128 stands for zero in the data rows.
Here are some points, one per row:
[ 86 111 171 131  98 171 103 106 129 169 116 121 139 126 128 106 120 198
 127 126 172 119 130 110 135 188  74 128  83 141 147 129 225 129 152 112
 126 156  79 149 110 177 155  92 146 127  68 143]
[119 117 136 128 139 113 142  75 196 121 113  51 150 125 171  65 108  73
 137 125 193 128 174 146 115  62  55 121 195 164  91 106 125 166  94 123
 128 101 163 167 117 151 138  96 125 101 141 142]
[156 206 107 110  40  94 127 116 118 202  87 161 103  84  89 105 160  95
 144 182 116 133 134 109 127 140 112 153 156 111 145 189 150 104 125 125
 104 128 120 126 139 145  80  86 115 124 138 142]
[120 134 138 110 147 137  89 174  85 128 108  83 164  67 101 148 139 142
 135 179 241 101  97 169 107 117 107 156 136 115  78 160 101 123 117 138
 146 173 189 133  93 136 107  72 119 160  65  88]
[ 93 141 159 138 133 126 146 107 147 144 105 124 135 159 166 151 157 123
 117  81 108 118 141 119 123 127 202  83 167 135 177 137 155 102 139 167
 112  77 144 113  83  85 171 158 105 203  95  73]
[128 126 180 124 135 159 137 189 112  95 105 144 149  82 193 100 175 167
 103 133 100 105 123  96 149 107 162 127 140  93 104 110 151 102 104 115
  71 147  84 114 136 176 144  65 146 174 152 127]
[148 118 133 127  82 122 166 152 139 137 118  96  91 148 120  64 113 142
  76 112 121 179  99 147 122 153 134 219 127 126 151 113 119 163  77 147
 162 147  77 118 107 139 178 153  98 101 147 135]
[126  75 124 117 167  97 155  99 157  72 139 163 125 150 115 140  89  65
 149  82  92  74 123 199 144 128 176 120 167 108 138 101 186 182 140 111
 133 101 132 146 118 191  41 146  91 182  91 111]
[ 84 106 110 104 137 105 152 108 181  66 121 138 175 104 102  80 129 198
 136 192 138 164 119 189 114 151 130  87 129 101 143 131 130 138 159 148
  86 129 101  95 117  84 132 161 162 131 130 179]
[140 119 106 152  84 102  82  88 117 155 135 122  77 184  93  33 154 133
 127 126 122 123 114 145 139 110 164 122 107 113  96 120 118 125 115  88
 167 114 140  93 153 130 152 136 220 138 124 107]
[109  92 102 139 151 205 121 102  95  57 105  95 116 138 120 113 139 173
 142 147 113 103 143 123  97  91 138 199  95 109 122 184 169  67 102 174
 106 141 124  96 108 177 147 112 107  88  91 143]
[114 111  90 122 127 153 168 101 159 131 146 135  75 158 150 185 105 113
 136  94  82 123 150 165 133 136 110 131 189  98  74  96 109 145 133 131
 137 159 149  94 167 100 182  52 128 164 124 131]
[176 184 109  80 118 162 113 127 151  32 163 119 148 141 121 147 158  70
 112  56 139 171 122 126 126 113 127  67 130 113 103 106 152 116 164 160
 109 157 142 149 166 137 149 171  76 122  98 138]
[118 149 122 134  99  85 136 165 136  24 118 144  46 104 138  92  71 147
 121 130  97 142 146  75 158 111 105 172  94 117 138 138 120 144 180 121
 138 137 160 124 114  88 107 150 163 148 132 133]
[145 151 148 174 134 104 145 113 128 119 107  95 123  99 101 182 152  51
 125  82 149 164  99 118 154 133 104  93  68  99 104 142 114 106  63 132
 182 149  91 102 116 107  66 132 143 121 210 136]
[ 45 208 142 124  88 126 135 144  77 144 150 138 135 115 108 166 100 149
 146 130 176 194 158 143  86  97 148 142 143 143 120 116 138 166 114 134
 118 141  94 161 132 168 101 119 145 119 155 111]
[154 167 195 141 121 107 182 132 102 133 132 133  92 168 106 142 158 147
 127 142 118 109 148 134  85 132 107  99 173 156 139 107 108  57  97 122
 177 169 136 137 167  98  78 160 127 100 110 113]
[ 84 127  84 120 143  28 141 116 125  86 105  98 152  95 118 153 152 180
 114  92 162  91  93 121 157 119 155 111 113 181 155 166 119 141 115 136
 129 160 113 139 158 181 138 101 127  98  76 154]
[140 127 146  98 146  73 128 198 114 152 119 132  99 183 101 161 147 181
 108 147 221 149 118 105  89  75 100 101  80 126  92 123 164  79 160 120
  78 123 118 116 118 169 154  72  91 157 152 125]
[133 117 152 130 141 148 175 123 127 134 134 150 161 146 180  98 124  88
 126 149  89 149  43 151 123 134 138 111 107 177 143 170 141 158 152 151
 166 147 161 143 119 114 113  81 149  92 209 108]
[125 149 131 172  74 170 146 104 126 101 120 129 146 161  96 135 137 167
 147 143 165  64 108 167 190 128 125 186 146 114 121 136 123 169 107 119
  92  95 117 185 146 120 166 174 116 120 147 146]
[130  84  95 119 141 136 148  64  62  85 149 149 150  80 117 124 118 117
 139 104 128 128 139 127 101 121 159 133 155 128 116  66 129  79 121  78
 185 108 147 153 122  61 175 100  68 164 149 157]
[106 119 133 167 222  94  80 158 136 153 154 147  99 132 147 123 155 127
 141 117  82 140 117 117  82 185 126 135 148  96 152 175 139 147 125 105
 133 107 188 129 162 153 171 157 138 129 135 145]
[ 99  82 117  85 153 103 145 107 117 178 144 128 170 159  68 153 188  46
 107 152 105 103 189  81 165 153 147 202  99 133 107 147 106 190 160 114
  97 168 125 112 138  72 116 166 165 142 117 140]
[187 183 121 179 167 145 146 135  86 176 144  62 130 119 148 126  98 170
 103 148 131 175 104 125 125 111  95 112 136 115 155 152  89 109 196 106
  90 115  80 144 149 161  78  74  96 130 153  84]
[133 114 139 133 146 116 133 112 157 228 127 160 142 130 143 169 129 146
 111 116 109 178 105 126 142  78 143  94 122 107  71 121 105  86 181 131
 200 135 108 139 130 134 104 183 117  59  68 148]
[154 111  58 114 118 141 127 139 121 135 162 167 131 107 137 137 146 122
 110 183 104 104 174 155 178 135  78 122 133 158 172 122 110 106 138 146
 186 132 126 116 121 157 169 169 167 155 143 130]
[145 141 137 141 141 154  69 124 179  78 122 147 125 157 125 134 120  89
 133 132 167 112 117 110 150 150 128 134 178 122 129  94 110 160 155  98
 178 139  77  84 123 114 126 118  56  39 178  90]
[ 68 115  71 142  73 179  82 176 152 166 165 124 159 138 127 139 140 118
 129  75  93 106 110 112  39 129 114 134 126 145 162 105 101  59 171 141
 108 125 114 134 124 117  65 158 125 161 148 133]
[177  75 140 144 106 170 145 161 105 142 135  86  86  74 113  98 110 181
 123  99 130  89 154  85  97 133 124  94 148 128 101 151 179 205 125 159
 105 121 154 103 141 124 123 185 110 128 179 122]
[152 125 125 124 121 126  82  85  97 143 142 132  85 173 139 149 143 109
  98 127 162 135 125  95 184 131 159 114 146 120 179  95  68 122  85 143
 139 179 190 133  96 133  68 111 114  97 111 179]
[122 117 109  95 141 148 139 204 152 153 134 119 126 118 205 166  70  90
 142 159 144 114 103 124 147 152 157 123 126 131 180 120 202  89 105 103
 123  53 116 125 155  77  91 137 185 149 104 162]
[107  85 134 166 129 155  72 189 119 134 123 125 118 138  93 127 153  63
 125 195  62 141 140 101 156 143 140  93  88 150 119 144  80 164 110 152
 118  75  71 155 123  71 135 108 102 153  61 136]
[154 128  96 103 177 118 137  91 146 131 110 169  96 112 214 135 151 154
 161 132 141 103 132 124  69 132 102 135  74 149  78 157  86 160  90 124
 100 115  90 100 113 135 130 132 155 149 104 127]
[104 131 156 123 123 124 148 114 126 163 119 125 132  90 116 144  77  68
 130 153 111  62 147 113 107 156 147 117  51 105 175  83  80 126 158 141
 115 124 173 155 144 144 175 164 146 116 170 104]
[151 208 106 121 143 156 118 174 125 175 111 113 176 136 115 127 150 201
 153 113  95 147 147 144 137 115 132 110  83 115 150 115 192 192 128  68
 131 124 169 138 111 113 127 119 144  81 119  87]
[166 147 136 103 132 131 143 123 150  98 117 147 174 181 111 130  93 148
 114 103 104 113 161  94 153 208 151 150 123 142  76 152  55 108  96 151
 113  98 119 125  87 123 124  96 177 142 129 159]
[152 114 178  99 118  63  55  98  95 135 158 132 135 102 167 129  70 134
 146 143  79 147 139 189 116 113 113 123 151 151 123 132 143 123 109 112
 113 134 132 133 126 107 148 177  85 119 158 124]
[143  78 159 155 137 145 136  98 145 118 128 185 153 106  93 116  98 109
 170  86 134 192 106 116 171  96 105 139 161 158 165  82 101  87 132 141
  90  87 179 114 144 124 168 147 143 108 111  79]
Along one direction, these points spread out more than along any other. For each point below, how far along it does it lie, from 0 to 99? 50 is the average, and the first point above lies past it. One standard deviation of the points above along it is 16.
[ 93 141 159 138 133 126 146 107 147 144 105 124 135 159 166 151 157 123
 117  81 108 118 141 119 123 127 202  83 167 135 177 137 155 102 139 167
 112  77 144 113  83  85 171 158 105 203  95  73] 34
[151 208 106 121 143 156 118 174 125 175 111 113 176 136 115 127 150 201
 153 113  95 147 147 144 137 115 132 110  83 115 150 115 192 192 128  68
 131 124 169 138 111 113 127 119 144  81 119  87] 68
[143  78 159 155 137 145 136  98 145 118 128 185 153 106  93 116  98 109
 170  86 134 192 106 116 171  96 105 139 161 158 165  82 101  87 132 141
  90  87 179 114 144 124 168 147 143 108 111  79] 32
[145 151 148 174 134 104 145 113 128 119 107  95 123  99 101 182 152  51
 125  82 149 164  99 118 154 133 104  93  68  99 104 142 114 106  63 132
 182 149  91 102 116 107  66 132 143 121 210 136] 46
[114 111  90 122 127 153 168 101 159 131 146 135  75 158 150 185 105 113
 136  94  82 123 150 165 133 136 110 131 189  98  74  96 109 145 133 131
 137 159 149  94 167 100 182  52 128 164 124 131] 32
[126  75 124 117 167  97 155  99 157  72 139 163 125 150 115 140  89  65
 149  82  92  74 123 199 144 128 176 120 167 108 138 101 186 182 140 111
 133 101 132 146 118 191  41 146  91 182  91 111] 22
[133 114 139 133 146 116 133 112 157 228 127 160 142 130 143 169 129 146
 111 116 109 178 105 126 142  78 143  94 122 107  71 121 105  86 181 131
 200 135 108 139 130 134 104 183 117  59  68 148] 47
[ 84 127  84 120 143  28 141 116 125  86 105  98 152  95 118 153 152 180
 114  92 162  91  93 121 157 119 155 111 113 181 155 166 119 141 115 136
 129 160 113 139 158 181 138 101 127  98  76 154] 65
[ 84 106 110 104 137 105 152 108 181  66 121 138 175 104 102  80 129 198
 136 192 138 164 119 189 114 151 130  87 129 101 143 131 130 138 159 148
  86 129 101  95 117  84 132 161 162 131 130 179] 52
[152 114 178  99 118  63  55  98  95 135 158 132 135 102 167 129  70 134
 146 143  79 147 139 189 116 113 113 123 151 151 123 132 143 123 109 112
 113 134 132 133 126 107 148 177  85 119 158 124] 42
